[[ 15  18  50   1]
 [ 14  33   3  13]
 [-15  18 -43 -12]
 [-66  13 -39 -31]]
->
[  1   3  18 -66]

[[ 21  -9  31  17 -10]
 [ 68 -36  79  40 -21]
 [ 60 -41  79  23 -18]
 [-19   5  15 -22   5]
 [ 68 -18  23  40 -24]]
->
[-10  40  79   5  68]

[[ -9 -37  32 -42 -30]
 [  2 -42  50 -67 -79]
 [ 16  -2  20   4 -45]
 [-13  23 -54  14  40]]
->
[-30 -67  20  23]

[[ 16  10  36]
 [-18 -17  66]
 [-29  -9  45]]
->
[ 36 -17 -29]

[[ 21  17 -52]
 [-25  12 -70]
 [ 61  69 -10]]
->
[-52  12  61]

[[ 29 -29]
 [  7 -59]
 [ 69 -31]]
->
[-29   7]

[[  8 -11  61  13  -6]
 [  3   8  35 -14  -1]
 [  2  12  34 -18   0]
 [  0 -16  44  21   7]
 [  9 -10  62  15  -5]]
->
[ -6 -14  34 -16   9]
---
[[  2  38  29  38]
 [ -6   7 -37  33]
 [ -8 -64 -45 -23]
 [  0   7 -49  36]
 [-20 -31 -66  47]
 [-68  42  42  27]
 [ 25   6 -50  59]]
->
[[  2  29]
 [ -6 -37]
 [ -8 -45]
 [  0 -49]
 [-20 -66]
 [-68  42]
 [ 25 -50]]

[[ -8 -17 -49  27  17  31  12 -30  -4]
 [-29  -4 -42  78  14 -11  13  17 -13]
 [  9  -4 -49  17  -2 -22 -13   6  -4]
 [ 10  10 -41  37  42  26 -19   0  17]
 [  5  32 -24  53   2  -2  44   8 -16]
 [ 36 -18 -39  45  11 -16  -9   8  29]
 [ 12 -34 -27  42  18   2  46  29  15]]
->
[[ -8 -49  17  12  -4]
 [-29 -42  14  13 -13]
 [  9 -49  -2 -13  -4]
 [ 10 -41  42 -19  17]
 [  5 -24   2  44 -16]
 [ 36 -39  11  -9  29]
 [ 12 -27  18  46  15]]

[[ 60   9 -16 -22  -1]
 [ 25   0  19 -10  -5]
 [-11  13 -23 -28  14]
 [  8  15 -17 -42   6]
 [  0   4 -12  12  17]
 [ 10   6  -6 -53  13]
 [ 54   0 -21  -2  16]
 [ 14  11  -7 -23   7]
 [-28  31   2 -16  49]
 [-56 -17   8   7  -6]]
->
[[ 60 -16  -1]
 [ 25  19  -5]
 [-11 -23  14]
 [  8 -17   6]
 [  0 -12  17]
 [ 10  -6  13]
 [ 54 -21  16]
 [ 14  -7   7]
 [-28   2  49]
 [-56   8  -6]]

[[  5  -1  -6  12   7  -6  -6   0   2  -2   4]
 [  4  -1   4  -6  13   2  -9   4   9   0   5]
 [ -9   0   6  10  -9  24  48   0  -6   2 -13]
 [-23   8  32 -68 -65 -16 -45 -30 -30  27  -2]
 [  7   3  20  36  29 -10 -19 -25   9  19  25]
 [  3   0   0 -10  12  -3 -10   6   9  -3   5]
 [  9  -2  -3  15  15  -1  -7   0   6   1   5]
 [  0   1  -3  -7   3  -7  -9   3   4  -4   3]]
->
[[  5  -6   7  -6   2   4]
 [  4   4  13  -9   9   5]
 [ -9   6  -9  48  -6 -13]
 [-23  32 -65 -45 -30  -2]
 [  7  20  29 -19   9  25]
 [  3   0  12 -10   9   5]
 [  9  -3  15  -7   6   5]
 [  0  -3   3  -9   4   3]]

[[ -8 -40 -15  74   0  11 -17  -6  73]
 [-32 -22 -73  54   6   5  18  11 -41]]
->
[[ -8 -15   0 -17  73]
 [-32 -73   6  18 -41]]

[[ 64  -3]
 [  0 -11]
 [-25 -17]
 [ -7 -14]
 [ 47  -1]
 [ -3  13]
 [-13  -2]
 [-37   5]
 [-37  30]
 [-20  31]
 [ 20  19]]
->
[[ 64]
 [  0]
 [-25]
 [ -7]
 [ 47]
 [ -3]
 [-13]
 [-37]
 [-37]
 [-20]
 [ 20]]

[[-40 -25 -74  24 -29 -20 -35  10  27 -22 -39  29]
 [  6   1  -6 -17 -46 -25 -42 -31 -24 -32  76 -20]]
->
[[-40 -74 -29 -35  27 -39]
 [  6  -6 -46 -42 -24  76]]

[[ 30  54  11 -20   9  31  12  24 -45 -47 -10  -8  17  -3 -68  51]
 [ 16 -44 -13 -40 -42 -41  17 -13 -13   5   7  17 -64   5 -27  47]]
->
[[ 30  11   9  12 -45 -10  17 -68]
 [ 16 -13 -42  17 -13   7 -64 -27]]
